One turn moves every row onto another: examples first, then more rows asked:
nin: [ -4  -6 -13 -17   1   1   0  12  23  -6  -5  -2  29   0 -22  -7  -5  -4
  14 -16  -8]
bukif: [  1 -19 -20 -10  -3   3  13  -9  35   0 -16  -9  18  -8   5   7 -15  13
   6 -16  -6]
dif: [-11   7 -14  -1  17  10   7  -8  36   0   3 -18  23   4 -11   3  -5  15
   6   2 -19]
lodor: [-32  -7 -20  -8 -23  10   0  -2  12 -12  20 -10  16  -8   5   6 -14   6
   4 -12  -4]
lup: [-13   4 -13  -8   3  13  -9   1  -2   4  -6  -5  13  15  15  14 -26  10
 -15 -17 -19]
Midan: [ -8   9 -17  16  -1  10   8   1  16   3   6  -7  10  20 -12   0 -24 -23
  -1 -11  -6]
Rogop: [-15 -19 -10 -20  17   3   2   6  -1  14   6 -10   5  11 -10  11 -10 -10
   5 -32 -22]
telup: [  1   4  -4 -11  13  12   7 -19  21  14   1  -8  29   1  -1   7   0   6
  14  -3  -7]
gilom: [ -5   3 -22 -14   4   7  10  -2  34 -17  11   0  16 -13 -17  -7   1  -4
  11  -9  -8]
bapuf: [  3   3 -17  -9 -10  22   7  -1   8  -7   9  -8   5   3   0   7 -10   3
  -3 -24  21]
bul: [-14   6 -15   5  22   0  12 -10  16  12  -4  -4   0  12  -9  -8 -24   3
   9 -13   8]
mik: [-21  16  -8 -23   9  -4  12  -1   2   2  16 -10  26  16  -2   8 -15  14
   0  -4   1]
Luban: [ -6 -12 -19  -4 -10  -4   3   6  14 -21  -2  -2  -3  -2   1  12 -26   6
 -13 -23 -17]
Ropor: [  8   1 -10  12  -3  14  -2 -16  10 -10   9  -5   4  -8  -6   5 -12 -18
  11  -7  -3]
kog: [-12   4 -18   0   5  14  17 -11  26 -19  -4  -8  28   7  10  15 -17   3
 -13 -17  -5]
Ser: [-16 -12 -20 -13   6   2 -13  -6  -1  -8   5  -8 -12   8 -17  19 -14  -6
   2 -17 -15]
vokot: [-15  -5 -13  17  12  -6  18   8  14   3   7 -15  -5  11   2  -1  -3   5
  -4  -4   2]
gid: [-22   5  -2   9   8  13  21   5   1  -2  -4 -17  15   4   1   4 -31   8
   5  -5   0]
fom: [ -4   2 -24   3 -16   7  23  -1   8 -10  12 -10  22   3   9  10 -14   1
 -16   6 -13]
nuvef: [  3 -27 -15  -5   1  10   9  -1  21  -8  -2   1  -4   5  -3  -3 -10   6
  21 -24  -9]
fipoz: [ -4   2 -21   8  16   4  -9  -9   1  -5  14   7   6  13 -15  -5 -12 -11
  -9  -2  -3]
vopag: [ -7  -6  -5 -13   8  -1  -7   5  11   8  13  -2   7   3 -19  -5   2  12
  20  -9 -24]
zik: [ -4 -22 -14  -3  -3 -12  16  -1   7 -21   7  -4  10  12  11   2 -11   6
   0 -28  -8]
sugeg: [-22 -21 -11  -3  18   1   6   0   4  -3   9 -17   2  15 -14  10 -21   2
  -9  -3 -29]
Sen: [-12  -2  -5  -6  10 -10  14  -8   8  -2  19   2  38   0  -1   4 -21 -12
   2 -20 -23]
kem: [ -3 -10 -10 -11 -18   6   4  -1  13  -8 -15  -5  21 -11  -9   8 -13  12
   4 -10  11]
tuv: [-11  -9 -20 -20  -6  -9   9   0   3   2  11  10  17  19  -8   0 -29 -18
   3 -14  -7]
Funug: [ -6  13 -24  -6   8   0  -5  -2  24 -21 -12  -7  17  -2  -6  10 -19  -2
 -13 -17  -7]
nov: [-14   2 -21 -16   8  17  -1  -7   6   1  32  -5   7   9  -8  -9   0  11
  13  -5 -19]
Mep: [  3 -13  -5  -1  -9   8  21   6   3  -4  10 -13  -1   5 -21  -4  -9  13
  20 -11 -10]
puba: [ -2   4 -19 -21   3   3  11  -1  -3  -1   3  -8   2   0  11   2 -36   6
 -18 -24 -11]
lor: [ -4  -8 -25   6 -11  -7   3 -10  14   7  15  11  20  -2 -19   0 -17 -16
  -3 -24 -16]
ropi: [ -9  -1  -6 -17  17   5   2 -12  11  17  12  -7   6 -24   2  -8 -15  10
   5 -20   1]
ladu: [  7 -10 -12 -14   1 -12   6 -17  16 -10  24   1  10 -12  -9  -1  -5  10
  -2  -7   2]
Nevi: [-10   9 -16  -6  17  17   5  -3  12  11  14  -5  14  10  -3   4 -16   5
   1  -5 -42]
nodi: [ -5 -26 -24  -6  18   3   8  -7   7   9   2  -8 -12  -6  -2   5 -10  -5
   1 -10 -27]
Feb: [  8   4 -16  -7  14  11  31  -5   3  13  13   6  25  -2  -9  -3  -6   1
  10 -14  -8]
Nogot: [  4  14 -15  -1   7   6  -2 -16  -8  11  12  -8  12   6   5  15  -9   4
  -5  -7 -28]
Ladi: [-23 -10 -16  -1  -1   1  -6 -12  20  18   7 -11   1  -2   3  -5 -16  18
  -9 -12  10]
negus: [-12  16  -9 -22   5   5   4   5  12   3   3  -7  35 -10  -9   1 -19   3
 -16  -5 -14]
pozaz: [-14   0 -24   0   6  -4  18 -13  11  25   8  -4  -2  -8   2  15 -16  19
  -5 -22  -6]
bag: [ -9   2 -24 -16  -8  20  -7  -5  13  13  -9  -7  38  -1  -3   9 -18   7
  -5  -8 -17]
bota: [-22 -23 -27   0   1  24   4   3  -5   6   0 -10   1   6  -5  14 -12   4
  -2 -19 -22]
zago: [-14 -16 -18 -12 -22  15   6  -6  14  21  27  -6  10   8 -14   7 -16   5
   1 -19  -9]
Zef: [-31  -9 -22  -7 -15 -15   6  -3  15  21  15  -2  23   1   0   2 -13   4
  -1 -10 -14]

negus moves to kem
fom moves to ladu
lor moves to Zef
Now find these:
fipoz moves to tuv
Rogop moves to bota
nin moves to bag
Nogot moves to zik
vopag moves to lup
Ropor moves to Sen

One turn moves every row onto another: examples first, then more rows asked:
sikol: [  6 -24 -10  -3  -4  -4   2 -21  -7   2 -13   3]
med: [ 12 -21 -12  -6  -5  -2  -2 -19  -4  -3  -9  -6]
Meguz: [ 13 -25  -8   1   0  -2   5 -15 -10   2 -13  -2]
dig: [-8 -2 -9  4  1 18  3 13 16 13  4 10]
leg: [  5 -25  -6  -2  -4  -3   1 -21  -8   3 -13   0]
piz: [  8   1  23 -10  -8   8  -3  11   6  12  11  10]
mun: [ 12 -23 -10  -6  -6  -1  -1 -19  -5  -3 -10  -7]
meba: [ 7 11 22 -3 -1  2  1 17  1  6 -2  0]
gimev: [  4 -21 -10  -2  -1  -3   1 -21  -9   4 -14  -1]
Lovom: [ 13 -23 -12   1   0  -2   5 -16 -10   2 -12   0]
gat: [ -6 -12   2   2  -9  17   3  14  18  10   6  15]
Mopif: [ 14 -26  -9   1  -3  -2   5 -16  -9   1 -12   1]
vutad: [13 11 -4  0  1 -9 -1  8 19 16 -2 -6]
fetok: [-5 17 10  8  3 17  4  1  3  9  1 10]
zafup: [ 11 -21 -10  -5  -4  -1  -1 -19  -5  -2 -10  -9]
Zeneb: [  6  10  -4   2  -5  -3 -12   5  17   2   9  21]
zusal: [  6 -24  -6   2  -5  -2  -1 -17  -7   4 -18  -7]
rap: [ 4 13 14 -6  5  9 -4 11  1 17  8 -1]
Sib: [ 17   0   3  -4 -13 -12  -1   9  25  10   2   8]
zug: [-4  4 25  6 -8 17  4  2  4  8  1 11]
Pok: [-1  9 11  4 -7 14  4  0  8  2  5 25]
pigog: [-10  -8   4   6  -2  20   1  14  14  16   2   1]
Gigu: [ -2  14   8   9   6   4 -13   7   7  12   1  -7]
puli: [  4  -6  24   5 -13   2 -14   9  14   5   5   5]
zab: [  9 -26 -10   0 -10  -3  -1 -18  -4   1 -14   4]
dite: [  9  13   4 -11  -1   6  -3   9   7  10  13  18]
Mogak: [11  8 19 -7 -7 -1  2 16  6  0  1 15]
zoke: [ 12  -2  15   1  -9  -7  -2  11  19  17  -3 -11]
zav: [  7 -19 -17   1  -2  -3   0 -17  -6   3 -16   0]
Lef: [ 9 19  7 -5  3  0  2 16  4  3  1 11]

Pok moves to fetok
zafup moves to mun
Now find these:
zav moves to zusal
gimev moves to leg
Mogak moves to Lef
Sib moves to vutad
dite moves to rap
Zeneb moves to Gigu
Meguz moves to Mopif
gat moves to dig

One turn moves every row onto another: examples first, then more rows asked:
sibez: [-13 -25 -30  -9  -4 -11 -16  16  21  12  -9   8   1  -6  -3   3]
rege: [  2 -11  -5   2   8   0  -7   0   4  19 -13 -18   6 -15  15  -2]
lora: [ 18 -17  -5 -15  -1 -24 -14  11  20   8   3  -2 -21 -16 -16  21]
Lunab: [  9   1  -4 -20  -2 -12 -14  -1  16  21 -18   5   1 -24   4   3]
sekul: [-13   3 -10 -17  -9 -18  -2  -7   6  20 -17 -17  -4 -15   3  11]
Direm: [ -5 -10   5 -10  -1 -20  -2  15  12   3 -28   4  -2 -23 -19  21]
fup: [  9  -6 -19   9   6  -6 -14   1   5   5  -8 -11   6 -26 -33   9]
sevib: [ 10   3 -11  11   0 -13 -17   1  -3  -7  -7  -6  -7  -2   6  25]
seve: [ -3 -17  -6   4  -7 -21 -16  32   2  12  -3 -12  -4   6   0   8]
Bukop: [-16   1 -12 -14  -7 -17  -2  -9   7  21 -21 -14  -5 -20  -1  13]
Lafa: [-11 -22 -16   2  -5   0 -10  -2  -1   2 -30   1 -19   3  -5  13]
ronu: [  1  -5  -9 -10   8 -18  -3  -1  10  20   0 -21 -29 -22 -18   4]
Kasi: [  0  -7   4 -12   3   4 -15  -2  13  22  -1 -13 -14  -9  10  -3]
tuvi: [ 10   3  10 -10   5  -8 -12  10  10   0 -12  -1 -18 -21 -25  18]
vipod: [  9  11  -4   3  -5 -16 -11   2  -3   6 -11 -21  10 -15  -5  19]
Zod: [-16 -18 -29  -6  -3 -13 -15  19  16  14  -4   0   1  -4   3  -4]
Sot: [  2  -7 -33   4  11  -2 -20   9  12  -1   4  -5 -15  -8  -3  -6]
Togu: [  4  -9 -33  11  14   3 -18   7  10  -3   2  -5 -10 -11 -13  -2]
Gipiz: [ -2 -27  -6   5  14  -6  -8  19  10 -13 -15  -5   4 -18 -15  18]
Redi: [ -1 -25 -19 -11  -7 -17 -14   1  20  12 -18   9   3 -23 -25  16]
sog: [  2   3  -6 -18   6   3 -11  -6  15  15 -14   2 -17 -26 -20  -1]
Kida: [ -6 -21  -8  13   2  -4  -6  15  -8  10 -11 -17 -20   3 -19   3]
seri: [ -7 -19 -11   1   8 -11  -2   5  -4  20   0 -19 -26  -3 -18  -3]
nosiv: [  9 -19  -5  -7  -5 -24 -21  25   4  12   9  -5 -13   2  -5  15]
tira: [ -2  -7 -12 -18   5 -16  -1  -1  14  20   1 -18 -28 -20 -16   3]
San: [-18 -17 -14  -2  -7  -5  -7  -6  -2   8 -29  -4 -12   3   1  11]
kekav: [ 16 -15  -1 -14  -4 -29 -17  11  17  11  -1  -2 -18 -17 -12  23]
daf: [ -7 -18  -9   5   7  -7  -4  12  -5  14  -5 -22 -25   0 -17  -2]
Tok: [ 10  -7 -19   2  -1  -6 -23   2   4 -11 -11   3 -19   1   9  17]
Navok: [  6 -25 -18  -9  -7 -15 -12   3  20   6 -18  11   4 -20 -24  21]
Rivu: [-12 -24 -30 -11  -7 -11 -17  14  17  11  -7  12   4  -7  -8  11]
liler: [ -9 -25   0 -12   9  -1 -15  15  21  -9  -5   2 -14 -13 -20  17]
Seli: [ 20   2  -2  -3  12 -22  -8  14   7  16  -9 -11   4 -27  -2   0]
rer: [  5 -19  -5  -4  -4 -23 -19  30   6  12   2  -8 -11   4   1  13]
gorog: [  0  -8 -34  11  13   3 -14   4   6  -1   1  -4  -5 -14 -19   5]
nif: [ 10  -2 -12   8   0  -8 -23   3   1  -9 -12  -2  -9   2   8  21]
duko: [  8  -8 -19  10   3  -4  -9  -2   5   5 -13 -11  11 -23 -31  10]
bomi: [  3 -20  -8  10  12  -7  -4  12   3   0 -20 -13  15 -20   5  10]
bek: [  9  10  -5   2  -6 -18 -17   3  -1   5 -13 -16   9 -18  -3  24]
sipu: [-18 -15 -14  -4  -8 -14  -3  -9  -2  13 -24  -4 -11   0   5  13]
Pevef: [ -7 -15   7 -19   2   2 -20   5  21   7   1  -1 -22  -7  -6   8]
mavor: [ -2 -11  -7   0  13 -18   5  14   9  13 -22  -9   4 -31 -21   0]

sipu moves to sevib
sibez moves to rer
Lunab moves to Seli
Now find these:
Sot moves to Zod
rege moves to bomi
Navok moves to lora
Redi moves to kekav

One turn moves every row onto another: examples first, then more rows asked:
Fidas: [-10   4  20  -9  10  -9 -18  -2 -10  -4  12  -2 -16]
Karu: [ -3  15   9  18  -1  -4  -8 -28  11   4 -23   1 -13]
dobef: [  2   7   6 -15  22  -1 -27  -1  -7   0   4   8 -15]
nefa: [ -3   9   0  -6  -2  16  -2  -7  11  -7 -28   9 -23]
suz: [ -9  11  10   3  -8  -7  -7 -22   3 -19 -26   6 -19]
Vef: [  5  13   8 -16  18  -1 -23   3 -17   2  -1   4 -11]
lorag: [ -9   2  17 -16  15  -9 -21  -3 -12  -9   3   0 -21]
segit: [  2   9  13 -20  16  -4 -19   2 -11  -6   2   5 -21]
Gaf: [  7   5  20  -3  19  -7 -24  -1 -11   6  -3  -9 -19]
Mika: [  3   0   1  -6  -4  17  -7   0   5  13 -25  11   3]
simok: [-15   2   2   6  -5   9   1 -14  13  14 -20   4 -23]
Zuka: [-11 -18   2 -11  -8   7  -7  -6   8   9 -22  12  -3]
lut: [-13   3   3   5  -7   7   1 -12  10  16 -22   5 -26]
Tik: [ -9  -1   5  -6  16  -9 -23  -5 -18  15   2   1 -18]
Gidi: [ -3  11  17  18  -4  -9  -7 -28   8   1 -21   4 -15]
Kinu: [ -8  -7  15  -9  21  -7 -30  -6  -4   3   3  -3 -13]
Bira: [ -9  12   5   3  -8  -6  -6 -23   3 -20 -24   8 -16]
lufo: [-10  -3   9  -1 -14 -12 -14 -19   7  -9 -17   8   9]
kaliv: [  5   1  13   8  -8  -5 -14 -16   0   5 -25   1  14]
zumil: [  6   4   0  -8  -9  14  -5   1   7   6 -24   7   4]
reg: [  3   4  -2  -9 -10  12  -6   2   3   8 -25   9   5]
zete: [ -9 -18   2  -8 -11   2  -5  -7  12  10 -21   6  -4]
refo: [ -2  10   2  -7  -3  14  -2  -6  14  -4 -25  13 -25]
riz: [ -3  18  14  17  -3  -4  -8 -25  12   3 -21   2 -13]
biv: [  2   2  11 -14  14 -11 -19  -1 -17  -3   0   3 -27]
nikob: [ -8 -17   2  -9  -8   1  -9  -8  14  13 -22   9  -2]
det: [  1  12  20   0  20  -5 -22  -4  -9  14   2  -8 -15]
tiz: [ -1  12   2  -3   0  15  -1 -10   7   0 -27  14 -26]
lag: [ -3  15  14   6  -8  -6  -5 -22   1 -19 -23  10 -15]
kala: [-10  -6  11 -11  17 -13 -23  -7  -7  14   5   2 -16]
Nezuf: [ 10   7   6   8 -10  -7 -13 -16   0   4 -28   0  10]
befog: [  4  13  13  -6  21  -3 -27  -2 -15   7  -5  -5  -8]
lefuz: [ -5   3  16  -4  16 -10 -18  -5  -9  20   5  -3 -21]
bitol: [-15  -3  15 -13  16 -12 -25  -7  -9  -1   6   1 -13]
vuf: [ -5  -6   7  -3 -13 -13 -11 -19   9 -10 -17   9   7]
nari: [  2  10  14  -3  16  -7 -19  -4  -6  14  12   2 -18]
Mosal: [-14   2   4   4  -3   7   2 -17  11  11 -19  12 -28]
dun: [ -5  11  11  -6  16   1 -25   2 -20   2   2  -5  -7]
mem: [  8   6   8   7  -7  -7 -17 -16   1   2 -30   1  10]
niz: [ -4  -6  13  -4 -11  -8 -14 -16   5 -12 -20   8  11]

lut moves to nikob
biv moves to dobef
Mika moves to kaliv
Now find these:
lorag moves to segit
Bira moves to nefa

